(in the rows, 128 means zero)
Families of rows that turns and mirrors carry onto each other, the same ones carrying the whole set onto itself: the rest of each named row's family, in list order:
6 families of 3 rows:
K: [161 115 135 105 144  89 119 113 137 129 116 101  93 111 115 135 149 153
 183 153 122]
Z: [120 106 142 135 126 139 136 131 144 120 137 117 115 180 132 156 118 117
 116  85 142]
R: [ 98 125 156 135 174 146 127 146 108 117 139 134 113 139 124 162 118  98
 126 138 158]
A: [145 110 134 111 126  58 144 115 145 140 120 109 132  98 115 101 137 152
 159 125 111]
C: [128 160 118 121 115 156 100 112 135 129 120 130 156  81  98  93 124  99
 100 129  89]
E: [134 130 171 128 170  94 131 143 119 132 110 120 111  81 116 135 135 155
 169 137 137]
N: [ 97 149 139 119 128 125 100 138 152 113 138 119 125 141 112 140 144  73
  88 112 121]
J: [130 138 126 102 138 150 128 139 123 101 145 141 143 168 110 155 142  91
 101 113 163]
B: [101 102 126 117 134 102 140 127 140 121 156 120 123 175 125 143 127  88
 113 120 142]
P: [161 124  97 114 132 178 116  90 107 134 127 128 126 104 108 111 111 124
 153 172 109]
L: [164 140 151  94 138  75 131 141 141 113 112 119 133 111 103 133 166 154
 151 108 146]
X: [130 154 153 114 126  76 104 133 162 127 110 106 126  84 104 112 159 126
 129 112  99]
Q: [135 116  93 122 116 159 140  95 115 140 140 139 163 109 108  86  95 109
 118 142 104]
F: [123 110 120 112 148 144 118 116 126 113 147 116  94 173 123 165 132  94
 138 153 146]
V: [161 114 150 128 119  95 138 122 149 138 104 106 122 110 121 117 128 178
 159  88 115]
S: [153 119 113 137 110 188 134 100 121 138 123 133 152 118 117 104  91 139
 122 106 108]
W: [173 148 108 103 121 165 127 112 108 122 118 147 174  87  92  97 125 136
 128 131 124]
U: [133 135 134 136 159 177 127 120  90 138 120 145 143  74 110 111  98 127
 140 155 123]

The rest of the family of R: E, U
The rest of the family of X: C, N
The rest of the family of L: J, W
The rest of the family of Z: V, S
The rest of the family of K: P, F

Families of rows that turns and mirrors carry onto each other, the same ones carrying the whole set onto itself: the rest of each named row's family, in list order:
11 families of 3 rows:
zan: [166 143 104 127 123  95 139 135 154 161 116 133 174 151 138 111 187 114
  71  87]
Rubo: [142  80 130 112 115 119 113 110 107 142 121 118  81 143 135  81 135 112
  69 132]
vom: [113 130 150  94 116 137 114 127 122  98  79 115 136 110 133 120 147 111
  87 151]
Getu: [129 131 130 158 119  97 147 151 157 126 101 148 125 117 115 115 137  91
 140 115]
bukeb: [130 139 132 119 142  94 136 134 163 137 143 177 144 118 174 111 106  84
  98 141]
Gogod: [130 111 164  93 123 116  98 140 105 160  93  99  96 126 122 134 168 102
  76 109]
keme: [121 106 107 122 176  82 108 142 122 137 144 149 164 166 134 135 197 119
  82 148]
kava: [132 134 162 109 146  94 116 124 123 153 130 192 151 105 156 115 119  97
 116 125]
Mezu: [ 97 120 127 115 108  92 106 134 139 151 109 135 185 171 126 146 181 145
  68 137]
bimu: [122 109 140 145 146  97 160  79 117 160 146 176 119 136 140 107 117 102
  94 120]
Ras: [104 124 108 106 130  65 125 146 121 160 143 103 149 196 132 118 175 110
  81 132]
varu: [110 160 143 125 135  78 143 138 131 135 147 167 150 115 140 114 129 105
 141 129]
dereb: [112 104 104 133 158  89 120 134 174 148 137 130 163 181 136 132 176 108
  54 148]
Ges: [129 144 138 142 111  71 121  99 143 111 124 172 181 114 144 114 142  99
 110 144]
Rakev: [105  88  97 108 150  63 143 124 114 158 140 142 122 156 112 112 164 131
  51 117]
bipe: [116  90 151  89 126 124 103 123 168 142  87 100 121 128 134 111 125  87
  64 132]
dosob: [124 145 152 111 148  73 146 101 145 125 158 164 153 144 120 106 107  95
 122 110]
koteb: [104 107  81 116 138  64 121 140 115 136 136 103 145 164 132 137 168 145
  95 129]
lir: [ 96 115 108 120 115  98 115 155 136 149 143 136 156 191 144 136 172 117
  67  91]
Badon: [128 145 143 121 148  94 147  91 136 142 143 172 163 113 128 107 112 138
 103  98]
mafos: [111 114  98 160 135  86 106 130 156 170 128 118 155 181 124 130 175 130
  55 121]
senez: [139 148 102 142 140  77 132 124 143 118 148 162 138 111 162 114 108  96
 110 122]
lavu: [127  80 163 106 133 116  75 111 126 146  83 105 127 127 122 112 161  91
  84 133]
limuv: [121 137 148 117 139 133 117 118 119 110  87  97  94 133 144 121 147  85
  50 122]
kif: [132 139 176 105 134 131 115 112 128 140  99  95 103 150 117  84 135 100
  72 142]
sodi: [116 112 140  95 132 146 112 126 141 137  83 102 113 112 119 115 117 112
  66 101]
zasog: [154 150 163 135 147 104 126 124 121 121 150 178 115 105 133 113 141  94
 117 119]
Mone: [160 127 138 109 134 111 116 126 148 123  80 106 108 155 128 166 134 140
  82 116]
tem: [131 104 122 136 144  74 117 121 130 156 158 139 161 172 113 148 201 107
  93 100]
nuga: [128 137 151 152 128  63 117 104 158 109 141 177 137 127 128 110 115  87
  92  98]
loza: [130 119 181  91 120 120  96  95 136 137  90  88 118 128 118 128 131 117
  98 123]
Muno: [123 123 150 144 112 129 105 108 119 156  90  90 108 123 127  79 146 117
  86 137]
Zode: [126 135 114 122 140  87 114 129 134 149 141 106 170 171 119 112 212 129
  72 137]

The rest of the family of dereb: bukeb, bipe
The rest of the family of Badon: koteb, Muno
The rest of the family of tem: Gogod, zasog
The rest of the family of kif: Ras, dosob
The rest of the family of nuga: lir, limuv
The rest of the family of Mone: zan, Getu
The rest of the family of loza: varu, Zode
The rest of the family of keme: kava, lavu

Families of rows that turns and mirrors carry onto each other, the same ones carrying the whole set onto itself: the rest of each named row's family, in list order:
7 families of 5 rows:
bomu: [166 151 162 128 104 126 121 144]
zapif: [139 116 155 139 125  77 113 123]
zusi: [149 154 128 113 130 160 118 165]
bamu: [123 136 147 127 147 175 119 153]
sut: [164 126 125 130 102  85 123 123]
giz: [103  98 114 133 124  91 135 111]
kuv: [103 152 143 132 142 159 103 154]
tezi: [153 130 181 127 123 125 121 150]
piro: [ 95 128  97 107 106 154 123 136]
ded: [121 112  84 116 104 102 123 118]
zutam: [112 123  97 129 101 121 141  95]
gam: [113  89 104 121 122  94 132 118]
lim: [117 137  98 119 120 163 151 136]
Vud: [137 154 174 152 128 125 109 133]
nisa: [126 102  94 140 119 107 130  97]
tok: [145 131 142 163 128  86 133 112]
zako: [138 130 129 131  99  91 103  99]
Laped: [162 120 142 148 117  94 106 106]
temuv: [112 129 157 112 129 167 125 159]
Fefa: [153 111 142 147 132  86 109 109]
fiket: [127 138 133 123 137 180 114 153]
Fot: [145 137 175 130 137 120 110 160]
bazim: [125 151 144 112 106 169 123 151]
pomo: [ 92 129  91 129 147 142 119 146]
bipav: [153 105 148 133 120  81 126 126]
zerub: [162 150 149 123 117 115  88 141]
Vumu: [104 114  88 126 131 159 132 126]
vopet: [ 88 102 108 108 128 147 133 140]
bubo: [162 143 166 137 128 140  97 140]
kapog: [110  96  99 138 133 106 127 102]
lesa: [160 136 172 141 140 128 105 141]
beko: [116 116  89 148 139  98 140 120]
durip: [ 94 112 102 126 143 160 134 129]
Rak: [ 85 109 108 121 135 142 149 139]
mut: [110 134 146 120 145 161 132 168]

The rest of the family of lim: zusi, zutam, zako, zerub
The rest of the family of beko: kuv, Vud, tok, pomo
The rest of the family of vopet: tezi, gam, temuv, bipav
The rest of the family of durip: bamu, Fefa, kapog, lesa

